In the rows, zero is written as 128.
Where one turn sends some rows of the set: a few examples, then the rows asked
X: [145 134 132 101 123 144 122 143 110 132 152 137  79  73 127 115 126 114
 117 186  96 131 122 111 147 148  93 126 115 133 129 111 106 128 116 110
 106]
E: [148 119 126 128 137 117  82 122 121 140  89 127 108  78 146 109 129 122
 111  79 123 120 133 115 119 145  76 135 103 141 122 116  97 140  90 116
 154]
P: [146 131 135 131 110 121 122 162 102 144 118 159 136 113 167 143 133 150
 132 128 149 124 142 109 123 155 152 164 125 135 125 124  99 142 137 166
 130]
K: [157 137 124 113 149 127 123 106  92 127 109 144 152  88 137  96 112  92
 103 150 108 133 157 108 126 151 153 128 102 156 127  95 118 133  67 100
 102]
V: [146 132 133 101 123 144 124 143 111 132 152 136  81  72 126 114 126 111
 114 187  96 131 122 107 146 150  92 126 116 135 129 111 108 130 118 110
 106]
L: [147 130 136 130 112 121 125 163 102 144 117 158 137 115 168 141 132 148
 130 128 148 124 144 108 122 155 149 163 125 138 126 125 100 142 138 166
 130]
B: [147 119 127 129 138 116  82 120 121 140  90 127 109  78 146 109 128 123
 110  79 123 119 133 114 119 145  77 135 104 140 122 116  97 141  88 117
 154]
U: [147 119 126 129 137 117  81 121 120 139  89 127 107  78 146 109 129 124
 112  79 124 120 133 116 119 145  78 135 103 140 122 116  97 140  89 116
 154]
W: [144 133 130  99 124 144 123 145 108 131 150 138  79  75 126 111 126 114
 118 187  98 133 124 111 146 148  92 125 113 135 129 110 108 127 118 111
 106]
Z: [149 138 129 109 132 121 115 203  99 139 129 121 128  90 122 130 122  89
 110 103 143 123 124  93 159 143 170 148 104 145 165 118 113 131 121 112
 149]
M: [157 138 135 125 144 125 118 101 102 135 116 134 158  75 134 115 114  91
  94 151 103 121 145  97 128 157 155 131 116 151 123 100 116 145  67  95
 103]
Y: [147 140 134 116 125 119 107 196 104 142 135 118 125  82 122 144 126  93
 114 103 142 117 114  95 163 146 175 150 112 137 162 120 108 135 116 106
 148]
J: [152 141 132 128 135 123 105  93 102 133 121 141 145  73 134 123 122 103
 113 151 109 122 138 113 134 155 164 131 117 138 121  98 105 140  54  89
 100]
C: [146 133 132 100 125 144 126 145 109 131 150 136  82  75 125 111 125 111
 114 187  96 132 125 108 146 148  91 125 114 136 129 112 108 128 119 112
 106]
D: [145 142 126 114 123 119 101 196  99 137 135 126 115  88 122 139 129 101
 127 103 147 123 115 109 166 142 180 149 107 133 162 116 102 126 109 106
 146]
R: [147 131 137 134 110 121 122 161 104 146 119 156 137 112 167 146 134 149
 129 127 148 122 141 107 123 156 151 164 128 136 125 126  98 144 137 165
 130]
F: [147 130 137 132 112 121 125 163 103 146 118 156 138 113 167 143 132 148
 128 127 147 123 143 105 121 156 150 164 126 138 125 126 100 144 138 166
 130]
G: [147 140 123 105 130 121 110 202  94 134 128 128 118  95 123 125 125  96
 123 102 149 129 125 108 162 140 174 148  99 141 166 114 108 123 114 112
 148]
A: [147 119 125 129 137 117  81 120 121 140  90 127 108  78 146 110 130 122
 111  79 124 119 132 114 118 145  77 136 104 140 121 116  96 141  89 115
 154]
H: [152 141 121 117 141 126 110 100  91 126 114 149 138  87 137 104 120 103
 121 150 114 133 149 125 132 149 163 130 104 144 124  92 107 128  53  94
 100]

E goes to U
H goes to J
And these:
L goes to P
D goes to Y

Where one turn sends some rows of the set: a few examples, then the rows asked
gobuf: [138 137 113 115 116 129 156  96 154 119 163 150 144 102 181 124  94 127
 184 128  94 131 149 127 172  89 121 117 160 153 113 109 129 139 129  88
 135 133 151 204 118 145 156  90  85 118 105]
mir: [128 106 124 128 127 111 166  78 121 112 147 166 196  72 193 135 129 109
 145  93  70 125 101 123 150 117 136 110 143 130 102 127 128 124 134 140
 122 138 116 171 109 163 156 120 144 182 113]
Gagen: [141 113 158 130 127 109  85  88 141 109 148 137 120  73 152 121 169 137
 161 133  74 123 109 108 156  76 124 123 145 123  99 138 137 137 144 121
 122 130 123 174 118 163 160  89  77 133 109]
kagir: [122 122 138 102 128 111 112  95 110  99 171 117 139 112 158 134 123 124
 164 152  98 130 111 117 129  97 122 110 130 144 105 125 133 159 169 129
 115 157 131 191 107 153 141 110 110 192 123]
Rabi: [147 105 124 121 101 128 169 111 128  96 131 148 146  91 164 128 125 124
 195  79 108 125 118  91 161 116 145 134 127  84 132 132 122 147 119 116
 151 147 130 178 123 136 166 106 115 130 130]
duzu: [138 134 139 141 131 123 157  69 157 119 131 130 174  76 151 162 142 117
 167 109  98 119 137  76 155 107 131 118 153 143  84 153 120 113 118 129
 126 124 133 117 121 106 148  95 145 116  90]
zare: [133 127 121 136 113 126 153 101 137 116 174 112 123 122 178 106 117  92
 161  78 111 132  86 120 161  99 119 117 177 135 124 133  97 137 145 100
  91 155 126 155 125 127 125  96 100 136  88]
Duz: [138 110 117 139 136 136 154  95 139 122 173 144 181  95 155 126 115  90
 111 109  91 144  86  55 163 123 110 126 143 152 110 137 120 133 131 132
 104 138 104 189 138 113 152 117 102 132  76]
sotal: [128  93 114 136 114 116 104  99 125 115 127 150 120  71 173 112 146 131
 166 116  74 144  96 122 142  91 124 107 136 140  60 129 110 116 153 139
 118 133 113 159 129 127 129 132 111 166 112]
kido: [101 125 123 151 126 106 175  94 139 126 159 149 151  63 184 125 144 107
 183 117 108  75 106 113 116 102 119 110 126 130 124 149 122 117 153 137
 100 118 124 165 113 147 143 100 106 161 120]
Zug: [152 127 137 139 120 130 101  91 141 111 113 151 121  66 151 115 138 135
 186 118  96 123  91 122 178 127 126 123 147 107  83 121 128 132 131 126
 138 151 123 143 115 146 141  75  99 133  93]
suno: [127 132 103 124 126 128 177  84 156 113 154 162 153 101 170 118 108 118
 198 110  84 134 145 169 161 113 135 123 148 124 107 115 132 122 133 108
 125 136 124 169 126 103 142  94 104 158  97]
sed: [134 131 144 136 117 130 168  79 136  79 151 143 157 102 184 135 125 119
 203 128  89 113 145 138 145  83 132 135 131 133  75 114 150 136 150 135
 130 144 152 161 125 121 153 118 113 156  89]
dule: [154 128 109 134 104 107 159  77 130  79 140 140 169 102 168 153 137 112
 134 144  66 104 120 100 154  91  99 103 142 142  89 150 140 157 152 115
 121 142 146 169 133 123 115 104 153 132  84]
Fofo: [138 129 119 129 124 136 153  89 142 119 152 117 140  93 137 125 123 112
 134 118  80 125 130  45 153  64 118 121 141 139 106 113 131  90 134 111
 124 126 120 167 131 137 141  88 115  90  97]
sir: [131  87 130 122 136 138 134  73 134 129 175 165 149  78 166 117 147 103
 162 100 111 133  95 115 133 118 131  87 158 120  90 138 116 133 155 127
 130 170 107 165 111 108 145 129 102 178  54]
nize: [117  94 143 111 135 135 158 100 128 137 146 135 144 104 137 134 132 114
 147 108 129 136 128  63 147 139 116 140 134  95 131 140 128 132 136 122
 119 161 113 187 126 106 165 105 119 120 100]
Por: [148 118 105 127 140 129 105  64 151  73 159 132 159  89 179 141 144 112
 187 117  74 127  98 117 157 109 132  90 123 141 131 126 159  98 150 144
 147 127 141 153 105 110 161 102 134 139  93]
Pom: [150 112 101 134 131 121 100 115 134 101 166 130 167  97 114 149 133 108
 150  93 106 116 120 101 151  98 121  81 164 157 134 173 126 149 139 118
 140 137 116 173 145 115 164  93 107 159 114]
megus: [122 128 108 129 127 140 153  87 153  93 125 135 143  95 146 146 142 118
 174 131  82 105 164 107 144 111  97 135 122 104 126 140 131 147 152 110
 117 114 121 154 122 107 127  99 158 153 102]
duf: [135 120 129 128 133 101 162  82 140 110 165  96 171  64 118 128 112 106
 156 131  55 139  89  94 144 144 116 110 131 135  96 118 130 119 135 129
 120 139 115 159 132 100 116 126 118 129 106]
zituz: [126 146 103 140  98 126 147  89 115 103 147 138 148  96 134 103 127 105
 193 142 101 121  98 126 155 107 140 123 108 131  90 132 121 164 160 147
 110 152 104 156 109 126 147 115  93 169 118]
megev: [137 114  86 118 103 104 135  76 147 113 161 105 153  75 158 117 138 140
 189 118 102 144 138 106 161  98 145 103 141 104 105  97 146 107 142 127
 131 115 132 154  95  88 153 115 118 111 109]
zugo: [118 109 152 133 106 134 138 102 147 105 162 136 160  78 159 144 127 108
 147  80  84 104 132 104 157  92 121 136 158 116 103 116 117 178 163 135
 120 142 140 178 104 148 182 137 101 112 125]
kul: [121 124 126 134 143 128 131  69 165 133 141 118 136  91 132 116 124 106
 160 120  84 116 113  88 139 153 115 120 124 145 150 114 124 119 135 107
 126 126  99 161 111 136 158 110 115 104 144]
zodis: [129  93 130 126 129 115 196  90 130 123 159 117 105  87 192 129 141 114
 201 110 126 120  90  90 151 109 130 118 144 133 108 116 137 146 126 112
 124 137 117 167 133 135 146  83 105 164 100]
Buroz: [143 115 108 118 158 116 108  98 123 111 151 156 171  89 181 107 139 118
 136 115 128  92  92 100 145 109 117 106 151 137 148 119 133 121 153 108
 131 137 112 199 118 106 136 108  75 156 112]
Vop: [135 106 143 148 127 146 127  75 169 125 160 136 161 105 161 143 128 124
 118  96 114  92 112  64 131 134 119 142 124 121 119 132 114 141 144 126
 121 151 135 170 111 117 183 128 126 133 106]
Mabu: [143 116 119 126 119 107 179  85 135 121 160 146 187  85 162 138 154 123
 107 110 122 127 104  74 144 143 125 112 134 134 100 149 133 102 127 145
 125 146 126 175 121 110 143 114 125 157 107]
litak: [134 117  99 126 129 106 148 125 126  87 175 154 171 101 174 130 120 110
 131  83  87 164 106 102 162 109 120 123 179 122 135  97 134 140 136 125
 117 130 108 179 137 147 141 101  97 148  94]
Fop: [146 121  75 124 115 117 188  71 161 112 152 148 130  79 150 133 140 105
 145 134  69 132 139  91 186 109 106 106 141 139 104 123 141 159 133  98
 124 112 117 178 131 121 129  85 120 142  91]
Vev: [148 107 113 131 132  93  82 119 146 120 141 142 140  70 180 110 118 129
 157 107  94 135 118 121 165 111 122  93 152 122  91 138 115 128 127 121
 116 106 117 177 131 121 107  97  85 143 122]
zulov: [159 121 138 119 114 164 133 102 134 129 157 126 179  67 150 106 113 136
 174 112 121  96  86  96 153 111 124 112 146 107  99 129 100 125 131  98
 148 154 119 183  96 112 137 104  92 141  84]
Zag: [140 130 105 129 126 124 117  85 152 111 160 149 134 101 162 126  93 115
 191 126 119 138 108 117 149 156 132 105 140 136 102 105 129 175 140 118
 122 134 110 170 103 138 143  81  98 187 114]
vubu: [128 112 156 137 130 113 124  85 142 103 167 101 133 115 137 138 144 106
 165 116  96 140 124  93 113 137 121 103 133 119 123 145 130 127 142 138
 129 163 125 131 123 139 141 131 141 108  94]
dopo: [126 125 116 138 126 114 135  96 134 101 168 155 154 127 207 122 116 114
 162 132  88 110 148 141 141  62 124 108 141 158 111 123 141 133 155 124
 121 145 149 185 133 152 152 125 107 131  95]
miko: [135 111 106 129 102 147 135  81 157 118 148 134 119 131 172 134 126 113
 138 120  89 117 159  96 147  94  99 103 149 133 113 130 118 160 150  86
 120 131 119 172 113 152 139  99 156 113  96]
fev: [132  96 107 109 163 105 150  80 160 138 153 139 129  82 143 150 117 113
 148 101  72 128 137  85 154 110 129  92 137 118 133 146 125  97 125 109
 133 143 140 164 145  97 133  88 136 132  98]
kamuk: [155 104 110 146 109 114 114  80 117 120 130 134 180  90 126 132 101 123
 177 108 127 118 123  73 140 121 138 100 171 127  86 123 138 155 123  97
 133 137  94 165 127 126 166  77 130 152 100]
reko: [128 100 107 132 111 120 103  79 129 121 151 110 178  84 181 126 109 122
 195 137  74 125 110  98 157  74 133  98 138 138 100 125 128 134 145 124
 121 123 127 167 102 111 171 130 133  85  93]
Pidof: [122 100 116 148 147 112 131  63 146 108 129 152 138 109 168 153 125  99
 129 101  78 101 120  80 126  99 118 107 152 156  92 112 139 119 164 131
 115 145 121 149 142  98 148 108 137 104 102]
guti: [148 113 110 144 122  72 145  68 140 119 160 120 147  93 172 127 138 107
 141 132  99 148 103  59 140 134 129  88 139 177 108 125 135 134 123 123
 132 131 125 158 130 144 145 135 115 108 120]
gesad: [122 108 111 100 128 125 115  71 137 110 165 139 146  89 161 132 134  97
 174 119  81 157 118 121 164 109 117  73 164 144 116 113 163 107 161 128
 130 136 115 183  94 123 160  80 114  93  96]
sigi: [149 142 111 129  95 102 123 109 144 124 193 121 152 111 153 118 123 129
 159 136 117 118 114 129 157 101 141  86 139 137 110 153 113 178 135 122
 123 138 121 179 106 150 144  95  78 144 126]
Biduv: [136 110 108 127 128 120 112  84 118 119 158 101 161  69 105 132 132 126
 142 120 102 114 138  71 155  75 126 120 151 135 105 112 133 140 153 119
 128 143 136 167 122 141 173 123 123 187 103]
Pugu: [126 141 146 138 120 101 135  79 142 105 167 130 156  71 174 136 101 106
 162 110  93  90  93  96 134 106 103 129 167 133 109 123 108 142 168 105
  87 148 176 182 102 140 132 101  95 144 101]
fosa: [139 108  95 142 109 138 131  70 117 111 136 153 148  81 108 112 130  78
 148  87 107 107 128  97 150 111 131  82 135 140  87 132 145 120 166 137
 132 156 100 168 121 131 160 103 122 169 120]
Dekat: [134 117 142 131 123 125 126  81 124 113 157 140 154  75 170 112 178 114
 170 121 149 120 127  65 144  84 129 128 154 135 100 130 127 150 153 124
 125 129 119 168 101 121 168 138  69 146  92]

gesad goes to megev
zodis goes to kido
dopo goes to gobuf
And these:
Zug goes to sotal
Mabu goes to Vop
kamuk goes to fosa
kul goes to duf
Fop goes to megus
Dekat goes to Buroz
litak goes to Rabi
kagir goes to sigi
fev goes to duzu

Where one turn sends some rows of the set: a few examples, then the rows asked
mun: [138 135  97  71 160 106 165 116 157 174 167 160 115 131 105 125  90 112
 122 125 123]
mise: [151 138 116  71 156  92 163  95 147 141 174 146 103 141 113 135 101 127
 112 136 113]
bilus: [128 131 137  64 163  84 184 106 125 152 157 138 130 126 112 124 118 109
 102 134 114]
bobok: [137 119 112  73 145  91 181 113 114 143 162 149 131 114 110 116 118 112
  97 141 103]
sak: [118 110 138 109 187 128 149 145 168 113 162 115 132 104 136 141 102 105
 142 111  78]
dusaz: [128 130  91 121 156  93 137 107 144 114 178 129 124 103 122 125 110 137
 122  53 107]
fer: [129 103 103 141 181 102 158 119 167 144 136 129 146 122 119 134 113  78
 143  86 113]
pasub: [147 125 134 135 186 105 173 115 172 124 143 129 145 114 129 132  86  87
 157 104  98]
pitu: [150 113 137  59 157  99 164 113 154 158 168 132 125 112  97 157 108 116
 118 120 120]
rafis: [103 121 133 103 131 101 138 128 132 111 171 144 137 116 129  71 106 109
 104 118 128]
vizi: [109  94 132 112 150 139 158 149 155 126 172 114 142 120 134 142 107  96
 118 111  83]
tukib: [142 136 119 128 173  78 161  86 151 104 158 134 127 107 129 118  89 132
 137  68 115]
Deven: [149 138  94  71 145 102 162  96 127 144 177 155 111 136 108 127  85 122
 121 120 113]
lif: [113 121 119 103 125 105 130 131 139 112 176 130 154 114 143  79 115  97
 115 103 123]
pum: [143 141 105  68 160  94 165 114 156 173 150 149 121 113  94 125  85  93
 132 105 125]
kiz: [135 108 116  69 159 100 176 107 130 169 167 145 130 106 103 126 121 124
  94 126 116]
mifel: [ 89 126 125  98 133 106 145 124 134 114 172 124 133 129 148  84 104 110
  99  93 115]
kinam: [135 128 110 135 187 115 154 103 145 147 146 121 153 122 127 115 109  74
 148  81 102]
Dapat: [139 137 114  67 159  75 167 115 156 158 154 157 127 132 101 133 100  99
 131 124 139]
bupil: [140 128 100  77 163 108 174  95 126 164 173 155 119 136 113 121 103 123
 107 133 111]
sope: [ 94 108 139 109 151 101 138 140 161 117 164 138 139 111 149  86 101  76
 108 108 113]
Dimil: [124 122 108 108 168  86 125 108 154  89 173 133 115 106 135 113 103 146
 130  78 116]
vasu: [128 119 121 135 195 112 162 107 145 150 141 137 146 118 104 124  96  80
 152  89 114]
vap: [141 112 116  62 153 107 160 119 159 180 164 147 128 106  97 127 105 109
 111 121 131]
botav: [127 117 115 125 201  94 146 104 150 120 141 133 150 116 128 119 103  94
 163  82 120]
meni: [121 124 118 118 157 131 150 158 172 126 171 118 127 106 135 130 109  97
 120 115  69]
pefid: [123 117 152 106 145 114 166 154 171 105 166 127 145 101 140 122  89 101
 129 125  92]
gika: [120 125 144  98 131  88 152 114 141  90 173 131 144 104 143  91  93 128
 115  95 124]
Zota: [157 107 129  68 153 107 164 115 153 166 156 129 124  93  97 133 111 101
 106 127 105]
fufe: [120  94 114 120 151  90 126 108 152  96 186 138 117 104 137 120 103 128
 104  76 113]
goba: [110 109 110 136 189  90 155  97 133 124 154 146 147 125 134 120  95  85
 137  70 115]
bovik: [117 111 144 113 162 141 156 152 165 131 170 123 120 106 119 130  98 101
 116 128  77]
Dafa: [129 124  93 127 158  90 131  91 164 121 163 127 105 124 128 111 103 127
 117  63 121]
nura: [100 120 141  93 157 104 137 134 143  97 163 127 146 114 153  81 108 104
 124 118 113]
Kedud: [116 108 130 124 182 132 145 129 173 127 173 126 116 117 139 142  81  89
 129  94  78]
vekud: [132 122  99 124 161  91 136  97 143 114 176 145 110 109 104 123  96 145
 123  68 124]

bupil goes to kiz
fufe goes to sope
And these:
rafis goes to bovik
Dimil goes to nura
pefid goes to pasub
meni goes to kinam
fer goes to Dafa
pum goes to Deven
bilus goes to pitu

